In the rows, zero is written as 128.
Each named move below is a turn or a mirror, shown by a few rows before and after it. Which moves, in which order, take the first row of each later pair to the second? The first pair is answered.
j754 (before -> after):
[131 147 116  97  70 161 121 101  75]  ->  [165 144  96  98  78 163 113 145  89]
[146 134 117 126 109 143 115 122 104]  ->  [142 131 116 126 107 143 121 114  96]
[133 119 171  91 116 107 155 144 153]  ->  [138 117 172  93 112 105 152 143 148]
j621 (before -> after):
[144 132 127 115 124 136 121 155 133]  ->  [126 127 113 146 149 149 126 124 133]
[156 134 146 128 118 132 132 163 134]  ->  [131 125 127 173 150 141 128 122 132]
[ 93 123 187  86 104 103 154  96 127]  ->  [ 80 119 176 113 122 102 159  75 124]
j391 (before -> after):
[166  89  83 199 242  93 143 170 153]  ->  [112 118 209  37  58  97 165 142  96]
[107 136 119 149 131 148 136 100 123]  ->  [109 127 140 143 146 130 153 109 152]
[ 70 147 164  99 117 139 100 136 139]  ->  [ 86 147 107 152 156 156  77 132 122]
j369 (before -> after):
[112 131 160  93 103 128 133 134 145]  ->  [145 128 123 115 129 130 119 172 161]
[138 115 145 109 149 112 150 159 169]  ->  [140 116  98 149 172 124 132 147 157]
[ 96 105 142 143 125 111 137 113 139]  ->  [112 106 142 136 128 105 140 134 156]
[ 84 127 166 131  89 122 111  60  65]  ->  [135 114 215  75  83  90 132 142 116]
j335 (before -> after):
[121 132 106 143 121 132 110 127  94]  ->  [ 93 123 136 145 134 115 128 118 113]
[105 129 133 142 136 130 141 108 123]  ->  [125 123 152 128 132 118 144 135 149]
[ 74 138 126 145 133 113  99  74 107]  ->  [ 90 118 180 115 136  79 130 124 157]
Pairs:
Each pair is two moves apart.
[126 107 178 106 121  99 140 170 168]  ->  [150 128  80 142  96 153  84 149 100] -> j335 then j369
[162 132 115 134 116 133 114 162 113]  ->  [125 135 136 129  95 141 121 116  93] -> j369 then j369
[131 133  94 125 158 135 100 134  98]  ->  [109 131 154  81 123 121 123 129 103] -> j369 then j369
[132 130 142  98 113 121 132 149 142]  ->  [120 121 145 127 146 109 142 140 160] -> j621 then j335
[131 120  87 160 130 132 107  67 111]  ->  [103 124 136 125 105 116 124  50 117] -> j335 then j391
[130 146 145 111 112 118 132 197 127]  ->  [101 134 145 158 168 105 145 168 143] -> j621 then j335
[122  83 179 104 166 104 156 112 164]  ->  [120 110 155  64  88 140 127  97  95] -> j369 then j391
[141 114  94 165 169 112 121 148 162]  ->  [123 109 152 126 149  88 140 151 177] -> j754 then j335
[107  54 165 116  74 128 151 116 128]  ->  [160  58  82 160 108 154 111 140 117] -> j335 then j391
[ 97 129 175 149 201 101 162 128 151]  ->  [103 140 105 184 204 129 129 108 115] -> j391 then j391
[143 108  95 143 112 162 102 116 107]  ->  [100  99 163 120 101 139 137  95 123] -> j369 then j335
[114 135 127  99  37 155 114 120  84]  ->  [180 117  64 160 126 155 103 172 133] -> j369 then j391
[131 124 101 178 166 135 108 120 139]  ->  [166 125  96 152 153 135  98 159 140] -> j369 then j754
[141 125 175 107 123  88 148 155 166]  ->  [ 91 118 155 162 151 101 147  80 135] -> j369 then j754
[155 112  77 160 144 123 113 163 130]  ->  [118 100 124 165 173  95 143 136 154] -> j335 then j335
[138 112 112 174 189  92 132 124 184]  ->  [121 126  72 193 165 126 110  91 138] -> j335 then j369
[ 83 137 103 178 103 144 103 118 135]  ->  [ 93 136 162 124  71 127 121 144 159] -> j369 then j335
[172 107 185  79 152  86 138 199 169]  ->  [158 111  71 203 213 122  99 125 122] -> j369 then j335
[161 139 162 122 132 130  97 150 120]  ->  [159 130 162 141 155 120 101 142 137] -> j335 then j391
[173 106 140 111 153 106 130 171 147]  ->  [141 105 181  83 124 105 144 143 137] -> j369 then j391
[115 123 179  93 112 101 146 134 151]  ->  [141 112 107 170 182 110 131 141 162] -> j369 then j621
[150 123 125 128 116 150  91 193 132]  ->  [ 80 123 142 162 118 152 107  94 108] -> j621 then j369
[112 104 132 168 158 115 148  77 136]  ->  [133 123 132 109  69 133 124  98  89] -> j335 then j391
[169 124  61 137 112 147 108 169 123]  ->  [ 96 101 162 134 143  95 180 123 174] -> j335 then j391
[145 124 170 127 144 100 162 173 185]  ->  [147 157  61 160 110 163  95 132  93] -> j335 then j369
[141 140  83 126  60 121  86 113 100]  ->  [177 127  74 145 111 108  87 160 142] -> j335 then j754
[142 127  90 166 136 144 100 110 102]  ->  [129 126 179  97  90 120 137 127 124] -> j369 then j369
[108 113 137 149 166 111 135 109 154]  ->  [ 96 113 162 124 141 110 140 108 149] -> j335 then j754
[ 85 139 112 129  99 137 129  70  67]  ->  [ 85 141 147  91  74 121 139  89  81] -> j621 then j335
[187 124  83 103 104 135 117 168 111]  ->  [166 124  54 149 139 135 115 137 108] -> j391 then j369
[105 114 180 104 121 118 157 115 156]  ->  [ 97 127 121 144 119 155 128  67 107] -> j621 then j391
[133 132  47 148 141 138 120 170  84]  ->  [144 114 123  96 133 103 157 213 139] -> j621 then j391
[ 98 138 125 153 130 140 167 106 120]  ->  [130 140  89 147 126 157 144 143 112] -> j621 then j391
[100 123 115 181 184 122 116 162 176]  ->  [103 126  90 190 178 135 110 162 158] -> j369 then j754
[160 150 105 122 152 148 122 161  92]  ->  [108 139 158 135 182 119 154 119 118] -> j335 then j335
[156 130  85 151 141 138  99 142 116]  ->  [128 120  94 170 162 122 115 120 124] -> j335 then j754
[166 114 113 141 177 108 129 175 169]  ->  [178 124  79 129 148 135  99 179 142] -> j335 then j621
[120 117 183  77 101 114 158 137 150]  ->  [ 84 117 177 116 124 115 157  88 141] -> j369 then j754
[ 90 140 112 121 107 140 135  68  91]  ->  [155 130  68 166 179 131 123 133 136] -> j621 then j391
[164 135  88 132 103 121 130 190 129]  ->  [120 130  81 190 153 120 146 121 127] -> j391 then j621
[162 137 119 140 164 120 117 169 137]  ->  [ 88 144 150 136 125 134 130  88  95] -> j369 then j369
[195 143  67 140 138 157  78 171 103]  ->  [100 143 211  63  82 116 143 101 113] -> j754 then j369
[135 139 112  97  99 151 105 142 116]  ->  [117 117 143 130 158 114 141 137 166] -> j621 then j391
[ 89  97 180 114 141 111 163 135 153]  ->  [159 104  85 128 147 132 121 191 135] -> j369 then j335
[ 90 117 121 153 153 128 142  87 120]  ->  [103 133 117 108  96 143 124 100  85] -> j335 then j391
[ 52 146 177 114 149 105 135 104 115]  ->  [ 87 162 107 107 110 150  86 125  70] -> j369 then j391
[156 130 141  77  73 140 113 168 120]  ->  [116 140 150  83  62 144 124 108  92] -> j754 then j335
[165 134  92 117 120 141 121 172 133]  ->  [159 138  72 140 133 150 113 154 124] -> j391 then j369
[124 112 178 118 155  93 158 150 174]  ->  [168 119  93 158 177 121 116 169 157] -> j369 then j335
[ 97 129 122 132 112 152 123  68  86]  ->  [163 132 143  76  85 136 118 163 120] -> j621 then j369
[125 120 139 147 126 134 115  84 101]  ->  [161 110 143 150 156 117 126 122 139] -> j391 then j754
[158 136  64 113 104 145 111 150  99]  ->  [ 88 121 104 164 159 121 150  75 113] -> j621 then j335
[ 98 129 151  83  70 132 127 105 111]  ->  [117 134  85 127  94 160  90 114  91] -> j754 then j335
[132 134  92 119  96 149  99 113  86]  ->  [ 96 113 132 165 167 112 137  92 137] -> j335 then j391
[160 121 111 106 116 158 129 158 106]  ->  [133 114 154  84 104 140 149 142 115] -> j754 then j369
[118 118 157 136 170 126 144 104 159]  ->  [167 125 112 129 154 143 119 158 150] -> j754 then j335
[193 134 135 120 153 120 121 178 179]  ->  [172 134 173  90 130 106 136 168 179] -> j335 then j391
[100 117 160 137 133 114 132  92 127]  ->  [118 125 101 150 121 144 102 101 105] -> j621 then j391
[132 166  88 130 131 163 115 140 111]  ->  [144 165  95 126 148 154 120 165 131] -> j391 then j335
[109 122 117 156 149 148 120  94 112]  ->  [126 134 121 120 108 159 105 118  98] -> j621 then j335
[105 128 108 142 106 153 124  88  91]  ->  [ 88 121 143 131 110 137 146  83 114] -> j369 then j621
[141 135 168 131 133 115 182 123 148]  ->  [126 150 160 111  95 130 179  98 115] -> j335 then j754
[137 107 109 163 181 108 129 146 148]  ->  [142 121  82 166 161 132 113 139 118] -> j621 then j369
[140 156 117  84  71 152  95 123  98]  ->  [125 119 147 156 195 104 139 121 182] -> j621 then j391
[123 113 112 174 166 153 113 104 153]  ->  [156 120  94 145 130 162 100 148 138] -> j621 then j369
[154 139  94 102 101 143 111 178 133]  ->  [109 144  96 110  80 155 112 111  99] -> j369 then j369
[112  97  96 147 156 175  73 115 114]  ->  [ 91 108 125 100 107 172  75 104 100] -> j391 then j391
[110 136  70 137 133 149 132 102  87]  ->  [103 126 152  78  97 120 166 116 117] -> j369 then j335
[119 141 103 182 134 167  79  98 114]  ->  [103 115 192 157 157 119 128 111 172] -> j335 then j369
[103 120 156  96  95 115 137 122 114]  ->  [115 128 130 100  90 130 119 120  96] -> j335 then j335
[134 145 152  48  69 130 133 140 124]  ->  [184 139  58 120 126 154  97 161 125] -> j391 then j621
[100 136 140 117 144 127 142  94 130]  ->  [123 151  90 124 142 149 111 104 112] -> j621 then j391
[161 136  67 150 162 127 131 150 108]  ->  [145 155  83 116 100 147 123 124  70] -> j391 then j391
[174 117  47 156 180 154  98 173 142]  ->  [ 52 128 165  81  88 144 142  68 100] -> j369 then j369
[120 152 112 128  94 161 122  86  89]  ->  [118 125 140 164 181 124 155 106 157] -> j391 then j754
[156 144  84 111  82 149 109 154 119]  ->  [136 119 149 132 145  99 162 158 182] -> j621 then j391
[112 112 128 174 199 103 145 109 156]  ->  [179 123 125  90 123 122 123 194 143] -> j391 then j754
[107 118 207  65  95  95 164 113 147]  ->  [119 107 203 105 158  80 172 127 189] -> j621 then j369
[129 125 158 151 158  98 159 113 185]  ->  [136 135 102 186 164 125 130  93 146] -> j391 then j391
